In the rows, zero is written as 128.
Where one turn sends some rows of the set: a few examples, then the rows asked
z_284: 127	122	111	138	147	136	117	117	92	120	124	129	154	143	143	104	160	126	159	126	115	123	135	118	133	132	142	118	152	147	119	140	138	127	103	121	111	108	116	141	140	145	127	105
z_513: 110	148	143	163	156	123	132	116	123	139	125	144	114	141	117	116	165	116	116	134	111	126	133	134	122	124	141	120	133	110	128	107	150	113	127	143	137	104	142	130	119	158	124	118
z_818: 106	144	115	140	153	138	110	99	110	114	143	137	147	148	155	125	127	146	107	149	138	134	126	103	97	128	146	116	112	128	134	121	121	111	135	123	134	117	138	122	110	142	105	97
z_996: 126	135	98	132	165	142	105	125	86	126	128	116	152	138	138	105	140	114	124	127	111	121	118	118	134	123	131	112	144	133	104	114	159	110	132	94	140	94	113	131	134	130	134	95
z_947: 111	146	142	162	153	129	138	108	123	132	123	145	124	142	112	114	169	119	116	131	120	124	126	142	125	120	136	117	132	121	124	106	141	102	127	134	146	94	145	129	110	158	121	119
z_360: 113	153	112	163	147	129	118	93	108	120	119	136	167	146	161	130	127	143	119	140	149	145	145	128	109	132	128	104	133	142	104	129	140	110	121	125	146	128	145	139	100	153	119	109
z_80: 127	126	124	168	137	111	130	110	108	133	132	117	160	144	136	112	147	129	140	138	143	151	134	141	124	143	133	111	143	151	100	140	143	126	107	126	127	125	116	127	124	149	138	134
z_308: 102	147	137	164	154	126	132	118	128	137	120	151	123	138	119	118	161	116	115	131	113	120	136	136	121	122	133	122	138	126	121	105	142	115	129	142	140	91	151	125	118	155	115	112
z_699: 113	129	112	142	150	127	112	133	109	141	154	114	140	141	131	108	133	123	104	148	124	138	99	110	124	127	130	123	118	134	123	107	151	129	132	98	145	110	120	111	132	126	125	111
z_915: 133	130	130	130	136	133	116	119	101	120	146	138	156	153	122	102	147	133	163	135	122	142	124	150	105	116	153	133	140	152	117	135	138	124	104	132	122	109	123	119	128	161	123	130
z_680: 113	114	127	143	127	127	128	114	114	122	147	132	150	148	132	105	157	140	140	143	138	140	113	116	122	131	139	126	123	154	134	135	116	136	104	121	116	118	125	127	126	146	117	123
z_380: 123	143	103	165	158	114	113	122	102	145	129	109	152	142	136	121	121	116	101	138	133	150	134	124	116	131	118	114	146	138	103	119	173	133	132	109	146	118	127	124	113	136	132	106
z_404: 127	146	105	131	165	147	106	95	89	107	118	133	156	148	156	122	141	137	133	131	121	121	142	112	112	126	155	102	138	117	122	128	139	95	128	118	125	113	122	144	118	147	122	90
z_571: 129	148	116	131	157	137	99	137	90	142	150	120	141	149	122	104	124	115	125	136	108	141	115	134	106	107	136	138	139	134	116	115	175	128	124	109	153	101	128	112	127	147	126	107
z_328: 116	163	119	126	152	152	97	107	99	111	137	153	154	152	151	121	120	141	131	138	122	139	135	133	88	110	150	130	128	131	112	120	140	104	127	129	145	109	146	127	110	161	115	103

z_513 turns into -> z_308
z_404 turns into -> z_284
z_328 turns into -> z_915
Now these:
z_380 turns into -> z_360
z_818 turns into -> z_680

Where one turn sends some rows of the set: a few examples, then the rows asked
z_503: 149	137	145	131	108	125	118	118	137	140	123	120	96	119	119	146	133	125	177	127	136	121	142	133	118	155	131	129	134	137	138	117	121	123	132
z_726: 158	145	135	124	116	117	110	114	121	116	114	120	117	136	97	155	120	114	145	117	134	120	150	139	130	163	152	132	117	150	141	122	122	128	115
z_58: 133	119	106	144	118	116	124	111	112	134	116	126	145	105	132	127	140	123	128	146	141	115	150	130	118	131	148	156	141	136	140	102	122	110	134
z_715: 148	142	145	121	113	105	116	122	137	127	119	129	130	118	131	149	124	131	147	117	144	122	156	147	109	147	143	111	131	152	127	137	124	101	120
z_708: 126	144	112	135	115	110	114	115	118	130	125	102	138	128	136	128	141	109	127	153	149	148	134	146	114	148	130	156	127	137	135	110	114	135	144
z_190: 132	146	115	129	114	108	139	112	126	121	118	108	138	116	108	129	140	133	109	116	130	129	129	135	132	155	171	133	154	117	118	131	132	130	114
z_236: 156	120	136	122	122	104	123	104	134	107	140	121	110	122	115	141	141	104	105	146	125	129	145	141	121	130	128	111	121	134	126	131	121	103	116
z_846: 152	132	128	115	119	129	103	116	131	119	119	127	93	130	103	145	140	104	109	153	138	129	124	137	121	158	125	144	122	130	120	107	119	102	126
z_816: 155	123	137	109	132	121	137	112	140	140	107	106	108	105	139	136	154	115	91	120	132	141	146	146	107	148	123	123	131	144	140	123	120	132	122
z_164: 131	132	122	117	117	117	134	131	138	134	110	97	138	114	134	147	157	138	128	136	125	126	123	137	115	161	144	139	167	120	117	140	126	124	125
z_476: 126	140	136	121	113	112	124	116	133	164	114	126	152	128	126	131	140	124	116	134	116	115	138	130	127	157	130	141	115	117	138	100	127	130	151
z_290: 147	121	153	127	122	135	121	112	140	123	121	115	95	118	124	132	131	127	119	145	144	119	145	135	128	119	125	139	136	117	122	117	126	100	129
z_279: 139	130	112	137	109	113	135	125	122	136	119	109	125	107	103	153	136	120	126	128	114	130	115	136	128	163	142	132	156	101	134	128	118	147	134
z_695: 157	120	118	122	124	127	142	105	129	133	106	124	96	112	119	132	145	121	86	118	132	122	141	129	116	169	138	134	134	151	134	108	129	120	110
z_291: 154	124	116	129	133	114	111	107	146	154	126	126	129	101	105	120	134	128	148	132	127	110	122	118	101	151	124	113	140	141	136	110	136	118	127
z_533: 125	152	134	130	112	101	149	104	133	144	134	108	143	139	123	134	123	126	112	147	122	121	140	130	131	178	126	128	116	135	117	107	124	133	134
z_23: 156	144	126	129	144	124	110	95	140	128	114	91	134	132	109	119	123	125	135	124	129	119	125	128	119	147	127	130	115	136	145	119	132	145	124
z_174: 151	114	140	130	112	126	138	121	137	144	121	114	85	115	121	133	127	127	91	120	138	136	140	137	119	159	115	130	144	138	135	116	133	142	129
z_529: 153	137	131	124	137	114	108	121	142	134	119	105	144	117	106	138	95	139	118	137	147	117	131	137	108	160	119	119	141	154	116	127	133	123	120
z_12: 133	115	112	149	106	98	130	121	113	122	147	109	136	124	118	138	119	121	119	160	140	128	150	135	122	150	131	144	148	153	128	117	126	130	129
z_541: 131	127	142	118	124	107	146	117	134	159	126	116	154	113	117	142	134	128	118	153	116	103	161	121	134	158	137	134	137	140	122	103	127	124	127

z_291 turns into -> z_23
z_290 turns into -> z_846
Now these:
z_541 turns into -> z_476
z_715 turns into -> z_503
z_279 turns into -> z_190
z_174 turns into -> z_695
z_58 turns into -> z_708

